In the data rows, the value 128 means zero.
Some points, each followed by its number:
[145 120 150  79  69  94  92 140 104 115 176 120 124 134 118 108 118 132 150 121 104 102  97 132] 0
[139 146 134 123 145  87 108 112 126 174 146 126 101 114 137 120  83 110 123  94 227 119 121 155] 1
[129  94 147 173 153 147 192 143 196 112 131 103 114 133 119 144 180 184 121 162 161 190 145 151] 2
[179 125 125 111 105  83  68 179 158 153 152 110 129 127 150 147  90 155 167 136  75 110 106 131] 3
[ 80 126 106  93 109 101  99 127  95 119 171 102  84 137 113  89 116 139 177 122 107 140  91 137] 4
[ 97  66 134 113 117  96  82 140 145 141 199  51  93 156 114  78  66 100 150 139 129 149 102 203] 5
[104 133 171 143  57 185 178 109 179  57 102 165 196 127 125 118 229 195  78 230 102 149 167 121] 6
[132 132 123 141 158  78 111 107 112 175 168 109  98 117 137 126  73 109 134 117 223  95 139 141] 7
[116 138 130 107 143 171 102 128 127 104 126 164 117 116 135 141 147 158 170 107  94 124 102 130] 8
[131  96 145 154 151 139 163 125 177 120 128 124 126 128 127 143 149 145 124 144 143 191 150 147] 9
[110 122 122 106 109 131 109 141 133 123 145 114 118 140 124 127 130 130 145 162  93 114 132 127] 10
[128 132 139 139  80 124 153 121 124 115 138 140 123 136 122 110 147 138 112 133 153 117 134 128] 11
[149 161 138  99 134 135 110 103 114 114 118 153 115 108 159 148 123 120 117 140  83 100 129  97] 12
[164 144 136 129 106 133 143 124 135 119 123 133 136 115 158 138 144 137 103 127 125 110 127 109] 13
[147 132 188 150  56  98 181  86 100 167 144 138 125 163 111  81 107 154  49 132 255 167 174 135] 14
[172 130 120 137 110 138 179 112 120 153  83 136 116 113 172 153 142 151  90 118  98 135 148  71] 15
[166 151 117 127 153 113 139 156 104 166  68 143 149 143 185 152  89 109  82 184  56 107 164  59] 16
[134 134 119  82 116 118 102 110 103 119 177 143 101 108 148 116 119 104 150 134 153  77 118 121] 17
[138 157 107 121 129  93 109 132  82 159 117 139  96 161 146 117  90  92  98 156 113  69 150  83] 18
[101 137 107 103  66 126 114 138 129 107 167 117 132 132 116 111 155 141 156 149  98  94 104 156] 19
[  1  93  66 149 126 144 135 122 140  61 217  65 112 131  53  86 119 109 191 114 175 125  90 231] 20
[127 118 130 139 162 161 166  77 173  72 125 141 131 105 135 126 161 137 120 126 165 127 136 139] 21
[160 140 153 121  89 128 154 113  89 120 107 136 146 104 108 123 170 116 109 105 134 131 128  90] 22
[ 84 137  98 114 123 163 123 134  97  98 102 145 128 152 109 121 148 117 133 134  62 111 124  99] 23
[ 75 154  77 145 150 180 154 132 104  86 102 135 153 143  89 149 158 105 127 123  81  52 124 113] 24
[158 167 120 131 154 124 134 132 101 146  81 139 135 155 172 150  81  93  88 179  73  94 171  65] 25
[144 123 146  51 151 170  57  94 108 121 133 173  95  87 139 105 129 115 158  63  90 178  90 150] 26
[184 125 147 170   0  68 222 137  88 162 119 127 166 185 131  19  92 131   1 181 255 113 182 128] 27
[123 151 123 117 118 119 119 116 152 112 148 129 132 119 151 135 137 139 119 159 118 106 125 149] 28
[105 113 113 125 128 128 123 110 141 119 157 116 123 118 117 109 115 120 134 103 137 141 112 166] 29
[140 131 142 171 170 146 164  90 194 120 128 108 138 114 169 171 137 163 109 120 184 125 144 145] 30
[120 149 113 146 146 164 138 158 129 113 100 144 158 148 134 151 143 116 138 158  81 115 144 116] 31
[106  69 133 152 242 107  63 100 255 121 174 118  91  59  93 180 146 195 220  51 160 250 112 253] 32
[149 130 132 145 120 107 151 129 159 128 138 119 135 121 143 150 151 147 111 145 136 119 130 123] 33
[118 106 140 141 161 114 138 108 186 134 135 103 102 106 144 144 128 156 134 127 171 154 132 151] 34
[140 128 157 135  79 107 160 107 104 151 130 128 125 148 117  92 119 133  77 145 228 142 159 126] 35
[ 66  89 106 170 211 118 119 160 165 184 124  87 122 127  98 139  87 130 156 146 147 198 150 164] 36
[ 92 148  90 121  62  96  96 139  73 177 177  75 130 149  92  92 109 122 132  82 166  84 106 183] 37
[155 131 144 127  52  72 128 146 127 164 150  92 128 156 130 110 103 149 105 167 158 128 139 129] 38
[166 128 143 108 189  88 117 203  80 175  47 149 159 140 112 138  90 116 152 124  85 182 151  85] 39
[191 144 166 154 109 132 179  96  77 177  76 164 149 103 137 142 144 149  91 100 148 144 157  71] 40
[113 156  87 116 123 125 130 164  66 173  80 132 125 144 111 140 125 120 129 136  69 114 147  76] 41
[142 141  49 110 119 147 139 177  30 175  47 128 112 165 129 119 114  61 134 103   2 135 151  45] 42
[ 46  74  79 143 255 211 136 107 151  48 105 148 139 130 109 110 148  70 177 130  88 135 136 159] 43
[150 123 118 148  61  55 140 132 156 157 132  72 142 127 139 129 113 154  64 172 169  84 149 112] 44
[132 112 140 146 163 137 152  96 201 114 115 116 148 109 153 150 142 148  97 138 144 151 141 140] 45
[172 165 129 170  66  89 189 153 194 127 141 110 138 132 152 191 202 201  62 204 149  78 127 104] 46
[201 158 111  92  78  93  87 169  46 136 145 134 162 122 103 122 120  77 158 117  71  64 100 108] 47
[123 142  95  85  73 136  66 162   0 188 127 121 124 162 105  98  55  58 168  93  31  99  99  71] 48
[ 88 102 131 141 179 124 130 148 158 155 139  98 116 142 117 143 116 131 144 138 137 168 130 149] 49
[138 116 162 172  77  86 192 138 222 137 119  91 141 146 114 162 186 191  81 196 139 211 135 155] 50
Which three points above are nearest to each new point by angle, seen from the average point of the numbered points? Their numbers follow each, nearest first.
[ 94 134 113 110 183 144 114 128 136 116 140 121 123 115 105 129 132 118 156 116 116 145 105 158] 43 32 29
[136 150 130 201 195 112 255  70 225 124 125 130 140 106 179 179 150 174  56 129 236 124 157 167] 30 45 33
[162 128 146 111 109  94 140  95 112 146 137 107 117  88 163 124 127 142 100  87 162 126 136 124] 1 40 13
[113 100 135 140 168 121 110 112 173 124 144 113 115 100 109 142 136 133 160  85 145 173 108 173] 32 34 29
[ 96 122 122 112 177 153 108 121 127 123 142 121 130 112 118 135 129 127 165 124 118 136 125 139] 43 8 32
[ 93 120 107 167 158 125 134 173 144 166 102 100 147 163 115 158 108 135 137 180 102 127 160 108] 36 31 49
[117 132 119 112  92 130  99 123 108 132 139 123 128 121 109 113 139 122 129  93 126 111  92 144] 37 0 19
[134 147 141 140 171 146 124 134 141 136 123 144 126 120 150 158 120 130 130 115 135 138 114 130] 30 8 32
[142 130 135 108 127 120 111 118 133 128 140 138 109 113 154 125 116 118 122 110 135 123 111 136] 26 17 1
[134 115 124 160 130 106 168 129 156 144  90 103 117 149 151 152 133 166 106 172 111 137 171  88] 15 50 46
[143 133 122 161 130 128 152 119 148 156 105 114 129 132 146 151 133 136 106 138 130 130 168 105] 15 30 40
[130  98 136 120 171 143 114 155 130 130 136 117 123 108 121 133 106 128 175  98 150 158 107 158] 32 49 36
[142 126 128 141 174 142 113 120 133 143 111 143 119 121 143 141 106 108 131  96 147 134 133 117] 1 26 7
[111 133 104 123  85 107 109 124  94 143 167  99 128 139 103 102 119 107 137  93 147 103 119 159] 37 4 20
[ 13  97  69 136 255 237 158 105 156   9  89 173 168 140  91 130 177  83 182 123  47 160 136 143] 43 24 23
[158 133 124 148 136 104 132 160 115 174 113 125 132 149 133 164 120 129 134 111 101 137 128  95] 39 41 42
[125 113 132 131 150 110 136 110 172 134 143 106 115 112 137 138 129 147 132 115 155 145 127 140] 34 32 30
[ 88 105 101 146 218 228 138 116 145  74 110 163 158 123 112 138 139  97 142  93  64 153 137 151] 43 31 24
[137 124 135 102  97 112 100 137 115 120 151 121 126 133 118 119 113 126 142 134 112 112 112 141] 0 47 19
[125 114 130 117 156 128 115 121 147 121 124 126 119 124 142 121 109 114 143 126 142 113 126 137] 43 34 29
[136 119 132 126 160 134 122 121 134 130 125 136 124 115 139 128 114 116 131 112 144 132 127 125] 26 1 32
[149 157 124 143 115 148 136 155  71 127  92 164 156 142 106 135 143 125 120 147  85 129 108  89] 41 42 31
[167 132 138 150 141 138 151 100 138 127 137 140 145 118 141 126 137 114  88 113 206 111 144 144] 30 21 35
[ 92 115 124 122 154 138 130 125 132 115 147 102 136 116 110 126 134 130 154 124 135 134 125 148] 20 29 43
[154 143 135 170  76 131 187 117 100 129 118 147 162 179 128 111 107 132  82 179 181 114 194 120] 27 35 14
[100 154 100 117  93 134 124 134  50 116 130 119 155 130 100 103 122  49 134 122  86  99 117 107] 48 47 23
[136 136 134 121  94 121 111 135 114 116 131 146 142 156 119 119 118 114 127 155  73 103 117 112] 47 48 23
[114 137 134 110 126 102 101 106 130 120 165 126  88 120 139 114 112 129 136 115 156 115 104 152] 17 1 29
[120 133 128 105 158 127 107 129  74 165 120 149  99  90 110 122 132 116 151  33 123 195  82 123] 26 8 4
[ 91 136 113  93  89 124  92 133 102 125 147 126  85 140 104 119 168 140 157 129  86 126 116 130] 4 19 10
[161 120 122 110 122 132  96 138 129 113 126 107 145 125 128 127 106 101 148  91  77 113  99 137] 47 3 48
[ 98 123 116 117 151 124 119 127 122 117 135 116 139 116 105 117 133 123 138 130 139 140 110 138] 20 29 43
